(in the rows, 128 means zero)
Each run below is a few steps of one of 7 hidden systems, one row a step.
N, path 1:
[[126 134 132 207 151  89 108 151 106 104 118 188  86 133  78 120 118 135
  175 130 120 175 133 154 139  74]
 [ 90 105 168 147 133 151  91 162  63 119 135 150  94 160 119 164 149 100
  170 129 127 148 116 116 184 151]
 [158 117 139 192 149 136 111 184 101 160 102 113 124 106 134 130 155 116
  188 188 100 126  93 132 139 143]
 [136  80 104 125 143 106  47 140 120 155  81 143 134 153 135 136 133 144
  168 117 135 105  88 161 162 121]
 [147 122  95  95 124 167 105 180 122 153 150 139 127 164  98 109 127 110
  189 143 137 134 123 196 121 137]
 [137 109 170 116 135  99 134 124 119  97 110 104 152 137  74 135 159 124
  163 129  99 123  86 190  94 132]
 [ 88 116  92 140 126 128 122 175 129 104 101 111 175 139  76 159 120  88
  119 125 127  75 107 138 125 108]
 [161  84  71 151 121  85 164 163 118  90 109 168 106 170 102 130  99 127
  145 136 129 136 140 144 109 119]
 [101  84 163  89 129 156 125 143  86  69 106 138 100 155 142 139 133  91
  157 121 108 144 161 128  96 106]]
P, path 2 (9 x 26):
[[162  68  75  88  99 147 171 179 102 106 137 126 123 194 128 140 122  97
  136 146 134 121 126 138 111 200]
 [160  79 109 132 143 115 145 179 122 106  65 111 158 127 123 137 127 102
  171 162  84 106 117 153  62 109]
 [105 113  72 113 138 101 113 162 134 154 110 181 178 145 111 182  69 123
  155  93 134 108 149 150 116  77]
 [139 128 125 115  93 117 213 150 130 113 173 181  91 132 110 144  81 126
  158 144 137 142 179 128 114  98]
 [ 99  97 204 148 134 104 146 125  92  59  99 143 100 114 117 157 136 109
  158 131  95 139 138 116 111  79]
 [ 76 153 135 195 151 139  83 167  93 152 132 165 128 117 111 167 119 109
  151 123 129 140 128 103 183 102]
 [161 112 125 154 109 121 131 137 101 149 161 181  50 151 150 118 120 153
  161 149 155 170 136 117 189 159]
 [130  83 196  97 119 172  97 136  99 103 112 104  79 129 158 107 172 112
  177 161 113 117 107 141 141 132]
 [127 149 129 151 158 134  53 152 122 189 124 119 167 120  97 132 151 131
  182 130 123 124  74 183 152 132]]
Y, path 3:
[[136 118 189 121 128 110 129  91 134 109 108 114 111  96 151 115 142 145
  143 137 109 119 124 132 113  94]
 [ 86 172 133 125 134 157  89 125 143 168 148 128 148 103 131 137 118 125
  123 111 138 119 135 126 152 100]
 [170 139 109 154 119 103 144 117 136 151 157 148 100 133 122 106 125 161
  128 139 150 155 117 137 155 151]
 [118 115 167 114 111 155 119 111 129  90 123  81 104 125 130  93 167 116
  117 146 128 107 103 133 133 140]
 [124 165 107 155 167 141  85 137 128 166 117 109 177 113 129 125 141 123
  119 121 112 146 121 132 103 132]
 [153 109  84 100 111 105 141 119 136 149 139 140 136 159 136 133 117 150
  109 111 152 124 119 129 146 176]
 [148 110 127 114 107 148 164 146 142  93 119  95 109 123 127  98 136 110
  135 170 121  98 123 139  97 123]
 [107 142 125 129 164 114  96 108 137 119  97 125 169 120 127 130 121 124
  107  93 108 136 141 135  85  88]
 [122 141  92 108 111 131 161 137 130 150 168 158 130 146 129 147  95 133
  111 110 153 142 158 114 139 145]]
S, path 4, 9 rows:
[[163  67 102 129 138  92  73 146  77 131 107 161 111 207 101 139 154 144
  180 108 130 163  76 187 164 197]
 [136  69 115 112 129 136 114 199  96 112  98 114 156 173  77 153 149  90
  202 150 107  99  78 191 115 151]
 [124  93  86 148 145  61  89 152 127 105  77 159 166 162  56 153 113 129
  164 102 119 107  92 195 117  87]
 [107  97  68 113 107 121 130 181 108  89 142 183 112 198  63 146  91 101
  158 112 153 125 141 175 136 107]
 [126 105 150 163 131 100 168 162  89  51 120 158  97 157  60 136 130 103
  172 137 105 160 135 158  95 101]
 [ 62 101 155 156 141 100 112 141  77  73 104 154 129 156  87 186 129  99
  124  93 121 129 121 109 152 111]
 [121 107 110 188 135 111 123 188  79 144 123 194 101 145 129 175 102 118
  178 140 130 149 141 103 177 123]
 [137  69 180 123 122 117 100 129  85 102 106 169  59 147 147 135 137 133
  197 142 121 144 128 141 158 109]
 [ 83 133 191 135 145 156  70 152  99 144 125 127 134 115 103 154 153 109
  188 131 115 121  98 159 161 105]]
F, path 5:
[[178 107 151  93 114 127 161  92 157 109 114  86 109 111 171  78 148 147
  118 159 118 118 125 133  84 135]
 [ 89 162 117 102 138 136 102  93 171 124 117  98 177 104 121 115 122 122
   76  93 132  98 134 133  95  79]
 [157 145  73 108 118  95 166 114 148 167 166 171 142 140 135 140  82 160
  107 100 153 155 160 124 121 141]
 [133 103 158  99  91 126 190  97 129  61 138 112  81 135 142 106 138 124
   93 139 133 125 146 101 115 139]
 [ 92 179 130 180 154 138 107 106 142 107 115 107 140  94 135 102 136 121
   66 117 122 138 144  93 109  88]
 [127 135 104 115 130 113 113 106 124 189 150 172 133 134 176 160  96 159
  114  95 155 150 151  95 170 148]
 [151 123 162 105  84 160 188 125 137 118 161 106  75 111 163 103 137 126
  129 176 137 115 137 105 144 150]
 [114 166 162 159 143 129  83  84 158 117 110  89 127  82 128  80 159 143
  102 126 123 117 107 135 127  85]
 [112 158  85 100 124 135  95 122 147 196 164 150 155 143 128 142 107 146
  113  88 167 123 126 136 172 148]]
A, path 6 (9 x 26):
[[ 90 132 104 160 127 120 113 147  91  85 151 154 112 188  57 135 138 108
  108  96 151 159 117 143 159 158]
 [166  90 130 144 133 118 168 158  77 103 130 133 111 170 122 140 150 119
  145 149 106 176 120 127 109 201]
 [132  75 123 129 155 131 108 162  95 134  67 110 164 136 169 166 140 104
  144 138  95 110 111 110 110 152]
 [143 129  78 148 142 127 109 175 136 178 109 162 152 119 136 145  87 128
  171 138 125 116 143 141 121  90]
 [130 115 153  73 109 121 142 117 138 131 144 171 111 124 135 139  94 142
  177 120 129 131 160 157 117  75]
 [ 82 148 200 128 132 138 133 120 123  95 132 107 138 102  91 140 148 110
  140 123 110 118 115 145 115  91]
 [112 140 125 198 141  81 111 127 116 128 124 147 129 127  91 144 133 142
  121 116 133 137  99 119 171 130]
 [130  95 113 134 103 139 140 155  99 106 141 159  69 167 135 126 124 118
  143 144 148 136 139 115 167 144]
 [141 113 164 125 156 163 101 139  96 122 110 108 112 132 155 111 164 111
  162 144  97 161 130 139  95 139]]
F, path 7, 9 rows:
[[115 141  62 170 114  81  91 105 142 136 151 184 100 171  92 119 101 163
   89  82 187 140 119 127 209 134]
 [142 118 122 109 111 196 139 144  89 106 174 119  56 181 153  86 159 106
  116 150 148 182 149 111 141 205]
 [127 160 197 159 177 147 104  96 116 136 104  50 165  78 160 113 196 129
  100 141  83 157  96 109  90 163]
 [119 125  78 122 128 102 102 136 165 217 106 116 209 103 158 184 104 148
  107 113 143  56  89 106 175 145]
 [207  79  57  82  80 135 160 149 160 135 135 146  72 155 156  72  93 144
  162 174 154 100 144 159 117 126]
 [110 145 185  71 146 165 102  79 134  60 119  92 123 130 109  68 164 113
  121 105 104 158 153 181  38  76]
 [ 83 198 125 142 161  89 151 114 134 173 160 127 235 112  86 204 108 136
   79  65 119 149 131 120 110 141]
 [175  61  77 152  70  55 221 140 132 110 129 164  94 153 138 163  90 155
  105 152 155  91 115  77 178 178]
 [115 105 118 148 125 189  88 133 126  31  84 111  39 138 163  31 143  92
   99 167 132 120 167 102 103  64]]
S, path 8, 9 rows:
[[100 117 168  92  91  71 190  94 122 125 172 188 115 132 114 201  84 156
  127  84 152 130 153 107 172 120]
 [111 111 164 185  89 151 179 176 120  92 127 125  67  85 139 128 117  99
  150 207 127  78 137  73 172  88]
 [101 141 169 186 166 118  24  80 110 118  93 152  76 111 160  85 151 150
  126 108 130 168 133 114 167  70]
 [115 164 164  98 132 191  88 137  89 207 202 139 117 145 144 146 150 129
  166 120 147 179 126 141 184 197]
 [191 103 179 149 114  81 174 122 136 158 120  79 138  90 123 134 167 161
  167 186 101 100  45 147 147 190]
 [108  91  68 123 122 139  37 135 166 126  65  83 150 140 134  94 145 119
   97 132 152  34  66 142 167 112]
 [173 168  32 128 159 155  72 162 147 177 154 157 132 167  99  59 109 140
  160 117 144 190 150 208  87 119]
 [155 112 162  41 106 107 202  95 120  73 163 102 144 174  69 128 157 127
  126  97 115 160 115 195  65 189]
 [ 82 124 103 175 129 103 192 176 137  78  90  72 218 111  69 191 128  78
   73 134 103  49  92  96 100 125]]
P, path 9 (9 x 26):
[[134 145 145 178 142  81 161  93 123  85 128 135 114 119 112 115 135 146
   86 115 116 173 139 111 105 123]
 [ 76 127 140 135 136 161 106 130 100 109 115 120 124 133 160 149 135 100
   87 111 127 126 146  69 144 131]
 [161 155 122 178 155 129 123 134 119 176 133 137 118 105 172 118 131 149
  134 151 120 168 142 100 134 146]
 [131  95 153  86 114 122 111  95 124 145 119 128 110 126 183 137 128 147
  131 124 139 110 121 108 164 140]
 [133 162 150 133 124 160 111 127 154 158 138 100 121  86 135  95 141 131
  142 159 129 107 114 146 134 104]
 [130 139 129 113 129 101  98  82 141 140 133 128 132 138 112 115 139 160
  120  93 143 139 105 161 142 134]
 [115 144 126 108 107 165 147 132 139 113 159  90 129 136 108 105 147 111
   96 138 142 111 118 135 130 153]
 [149 128 115 154 150 104 124 118 128 111 101 101 152 134 117 105 153 135
  103 129 112 145 106 141  93 146]
 [108 120  82 106 133 141 115 141 133 134 119 119 162 149 139 142 115 112
   94 107 137 110 136 113 120 140]]
Q, path 10, 9 rows:
[[104 144 113 105 127 166 192 130 145  98 123  60 184 110 160 137 131  89
   39 129 114 100 154  65  64 154]
 [155 142  92 153 156  80 138  82 162 169  95 137 162  86 204 132  92 171
   70 111 119 141 161  70  98 105]
 [104 119 132  57  98 175 142  94 139 123 146 146  83 124 209 122  92 123
   97 114 154 121 201  73 133  95]
 [136 203 187 123 139 161 176 103 152 150 173 112 126  59 152 102 124 138
  126 145 105 170 179 121  69  91]
 [ 79 189 176 116 124 122 120  58 159 158 165 100 156  83 133 145 138 151
   64  89 150 112 117  89 175 129]
 [145 166  81 167  96 162 138 133 168 161 167 113  84 105 156  70 119 140
   86 173 174 106 133  88 180 137]
 [162 141 149  93 133 160  80  67 152 116 129  93  85 126 165  33 170 153
  110 130 133 159 127 160 101 127]
 [110 179 115  69 142 189 116 132 149 173 167  67 204 131 122 121 151 107
   93 107 130 127 119 153  93 182]
 [187 126  78 126 105  64 184 103 178 176 137 108 176 115 137 136 114 179
   89 133 142  99  89 124 135 188]]
A, path 11:
[[ 58 134 152  98  94 155 117 102 140  64 149 108 106 143  88 110 135 103
   82 101 157  86 123 131 159  99]
 [142 173 124 198 155 118 133 122 117 105 152 121 113 137  85  85 159 133
   99 129 125 198 121 139 108 156]
 [129  93 114 100 122 119 141 115 100 135 125 127 138 167 162 166 135 135
   93 102 142 136 120  85 152 208]
 [163 120 102 152 125 159 154 176 133 139 111  91 131 112 150 107 137 109
  135 190 113 106 120 114 105 147]
 [139 115 101 104 152 111  79 101 145 156  91 147 143 126 176 119 104 154
  129 101 125 133 146 137 107  93]
 [ 99 167 128  89 111 168 153 145 147 152 177 129 146 118 110 137 104 111
  131 122 138 117 155 141 121 109]
 [149 134 172 138 122  80 167  82 145 114 130 114 128  97 113 119 139 162
  121 130 115 132 108 137 113 121]
 [ 79 119 114 149 115 132 111 129 128  92 112 114 125 140 117 132 130 108
   79 114 148  94 117  97 163 119]
 [157 153 102 168 141 139 136 142 117 130 147 152  90 138 130  93 124 136
  130 142 133 183 157 127 116 134]]
Q, path 12:
[[153 111 121 164 140  93 182 157 121  94  98  77 185 131  80 143 157 111
  116 153  89 116  80 145  72 173]
 [114  70  67 142 148  73  92 135 120 116  48 144 168 155 144 168 105 127
   96  98 126  87 113 103 134 117]
 [147  80  72 115 125 138 143 175 101 110 113 195  87 169 166 135  79 108
  164 135 125 155 194 119  96 100]
 [113 123 223  99 146 119 169 108  89  91 129 140 128 110 128 168 132 117
  166 116  79 173 167 133  63  99]
 [ 56 165 167 177 138 114 147 146 120 151 138 132 181  82 106 213 113 114
  111 113 120 100 123  77 170 104]
 [139 125 111 207 111  96 113 127 128 143 130 188  47 111 153 112 104 161
  135 154 163 132 135  82 219  96]
 [115 131 191 112 131 209  66 124  96  90 143 123  35 142 145  56 170 106
  166 150 131 169 148 149 137 105]
 [115 204 177 134 172 163  97 141 111 196 175  84 193 106  91 145 175 122
  155 119 103 176  92 172 116 181]
 [150 108 105 146  89  80 140 123 148 189 142 113 155 126 113 169 138 167
  116 134 161  70  41 114 230 215]]
N, path 13, 9 rows:
[[ 94 136  78  82 147 163  79 150 158 136 101  99 198 131 116 123 115  98
  118 106 120  83 130 166  73  83]
 [154 128  83 112 116  65 193 131 139 124 157 173 158 159  67 158  87 146
  136  95 134 150 143 169  92 135]
 [ 89  88 180  88  81 144 194 129 117  40 133 110  94 133 113 142 133  90
  120 142 123  87 139 109 120 109]
 [110 153 119 203 166 116 130 145 128  95  88 137 135  95 131 117 108 109
  112 140  98 143 163  98  78  51]
 [101 111 121 132 139  97 118 127  84 149 137 204 114 157 155 189  88 140
  131  83 142 170 162  87 171 137]
 [150 124 185 128 102 175 169 157 109 153 161 131  70  95 175 128 132 122
  182 192 122 134 146 100 151 136]
 [124 138 178 165 162 107  49  89 141 154  83 118 125  72 157 108 147 158
  148 132 109 126 102 133 144  72]
 [107 167  77 137 132 150  62 149 130 202 171 161 138 150 111 136 112 137
  141 105 171 136 118 147 194 142]
 [186 117 155 125  97 129 162 124 125 125 164 107  85 140  99  90 169 151
  164 169 138 141  79 172 151 193]]
Y, path 14, 9 rows:
[[ 97 124  99  88 119 128 132 139 129  87 138 178 125 165  86 132  85 110
  140  89 138 135 175 166  95  67]
 [111 145 158 142 125 106 200 135 105  84 164 159 117 136  78 158 113 112
  131 117 116 168 161 127 102 115]
 [ 76 118 174 175 122 103 162 127 100  86 120 135 118 112 119 181 130 111
  106 125 121 120 128  71 161 116]
 [110 118 125 191 142 140  99 156  93 135 111 168  85 119 170 143 116 117
  139 144 133 143 152  70 174 107]
 [146 104 168 117 138 137  89 118  91 156 132 163  74 133 182 126 135 151
  181 131 123 176 142 124 155 134]
 [124 137 199 103 127 150 108 131 118 180 149 112 135  98 132 150 151 133
  189 147 116 120  93 159 154 138]
 [132 138 114 162 130 101  82 139 146 172 122 124 151 115  89 129 136 148
  151 138 141  92  65 163 179 126]
 [139 109  71 133 119 144  71 146 130 106 124 129  98 183  91  71 143 120
  131 132 158 122  99 175 151 141]
 [143 125 127 109 156 154 116 144 103  97 126  99 145 169  99 100 167 103
  138 121 101 172 115 178  62 165]]

Name the system that made each run.
path 15, 2 rows:
[[123 120 129 109 114 159 159 187 125 186 139 141 145  97 166 184  92 107
  176 165 123  92 147  99 144 117]
 [163 104 150 138 119  75 122 102 155 133 105 166  87  97 140 109 105 175
  179 145 126 114 126 155 143  59]]
	N
path 16:
[[ 78 108 104 111 126 138 108  94 137  50  82  78 146 149 134 104 147 101
   27  94 137  84 123  88 107 123]
 [162 152  42 155 165 141 135 160 126 163 120 148 155 136 173 116  99 125
   97 126 117 183 184  96  66 139]]
	Q
path 17 (2 x 26):
[[169  65 149 118 116 116 219 155  75 121 134 142 107 144 179 184 126 120
  147 160 102 157 148  69 121 209]
 [118  97 199 146 143 118 120 130 127 120  58 102 142  58 173 158 135 118
  165 164  80  72 119  98 109  56]]
	Q
path 18, 2 rows:
[[128 113 142 169 105 114 164 150 139 112 107 105 116  92 128 134 128 119
  130 175 123  74 104  99 148 112]
 [113 128 102 153 146 135  49 112 134 121 102 149  97 134 150  88 126 136
  115 109 144 135 141 125 151  84]]
	S
path 19:
[[100 101 155 138 125 134 105 136  89  71 124 102 111 175  74 125 182 101
  127 123 129 125  73 151 157 172]
 [156 103  75 177 156 117  97 174  93 131 104 129 139 177 100 125 149 118
  144 134 120 159  94 151 126 183]]
	A
path 20, 2 rows:
[[109 154 181 113 100 135 149 129 134 133 180 138 109 110  80 134 129 130
  170 138 141 118 118 165 162 108]
 [107 153 147 204 139 103 105 130 127 108 121 120 122 114  74 115 154 129
  123 136 130 126  85 138 165 115]]
	Y
path 21:
[[133 125  53 139 124  98 103 142 161 111 111 153 140 153  74  99  98 131
  131 116 148 105 120 184 117  75]
 [115 127 107  96 117 143 144 127 115  61 153 143 104 183  80 100 128 108
  111  99 138 165 159 162  88 126]]
	Y
path 22 (2 x 26):
[[147 145 154 124 105 113 190 128 134 143 176 140 119 113 103 139 120 144
  154 144 133 139 130 141 134 139]
 [115  91 167 132 121 108 121 105 123  81  92  99 112 122 135 128 152 127
  116 137 120  95  98 114 140 120]]
	A
path 23, 2 rows:
[[145  87 122 145 131 130 106 138  93 109 104 183  54 151 175 115 114 131
  162 138 126 165 166 108 136 101]
 [ 99 145 208 105 151 176 118 140  88 123 145 128 120 115 134 143 148 100
  177 130  96 171 153 142  95 115]]
	Q
path 24 (2 x 26):
[[120 118 152 131 128  98 152  94 132  94 105  87 151 118 133 139 148 131
   74 115 118 110 106  96 116 150]
 [114 140  82 142 131 163 125 159 137 147 122 123 139 117 164 131 106 109
  100 142 131 109 151  85 129 120]]
	Y
path 25 (2 x 26):
[[133 112  55 146 113  96 177 148 127 120 133 135 154 163 116 157 105 124
   73 117 147 116 125  92 138 178]
 [161  75 118  94 102 137 176 126 124  78 111 125  82 146 176 101 122 119
  116 154 125 126 159 102  91 135]]
	N
path 26, 2 rows:
[[147 141  90 149 127 149 124 175 126 182 144 144 128 127 141 133 109 123
  152 152 140 128 131 120 150 143]
 [162  97 155 109 122 104 114 101 127 127 116 132  99 133 142 108 144 156
  158 136 125 131 108 158 138 132]]
	N
path 27 (2 x 26):
[[132 121 163  83 103 116 152  94 132 127 153 108 136 133 122 139 145 141
  121 114 135 123 105 140 143 170]
 [122 139 126 163 123 132 135 139 149 104 113  79 141 111  95 107 152 113
  106 156 125  86  89 133 129 125]]
	P
path 28, 2 rows:
[[107 135 151 163  99  84 151 106 153 122 130 129 118  92 106 144 114 147
  113 136 143  83 103 110 181  96]
 [121 137  96 166 115 162  92 141 131 116 135 139  65 136 139  79 128 124
  117 152 160 123 137 109 176 109]]
	S
path 29, 2 rows:
[[112 187 120 172 163 164  58 124 138 154 128 112 130 105 130  81 149 126
  109 129 133 150 124 134 132 107]
 [149 135 120  87 128 127 120  88 123 163 159 132 127 156 153 125 140 160
  104  92 149 168 125 128 142 197]]
	P
path 30 (2 x 26):
[[119 122 141 173  89 124 147 159 108 127 165 174  54 131 110 137 113 129
  167 164 158 122 123 112 220 124]
 [118 134 178 174 135 166  69 133  99 102 135 122  53 127 118  73 177 121
  163 159 130 150 102 142 174 120]]
	F
path 31:
[[ 98 159 129 148 130 137 134 130 144 104 125  80 162 111  88 121 149 109
   87 130 126 100 102 129 115 125]
 [130 133  62 163 141 117 115 131 127 126 117 132 139 149 134 119 118 128
   76 111 141 140 136 102 128 142]]
	Y
path 32, 2 rows:
[[206 119 108 118 154 111 100 116 144 175 108 142 123 125 154  83 131 170
  178 142 110 162 125 182  84 123]
 [ 91 107 147  24 107 152 127 120 127 121 143 108 168 159 109 160 131 105
  130  89 134  93 119 166 121 145]]
	Q
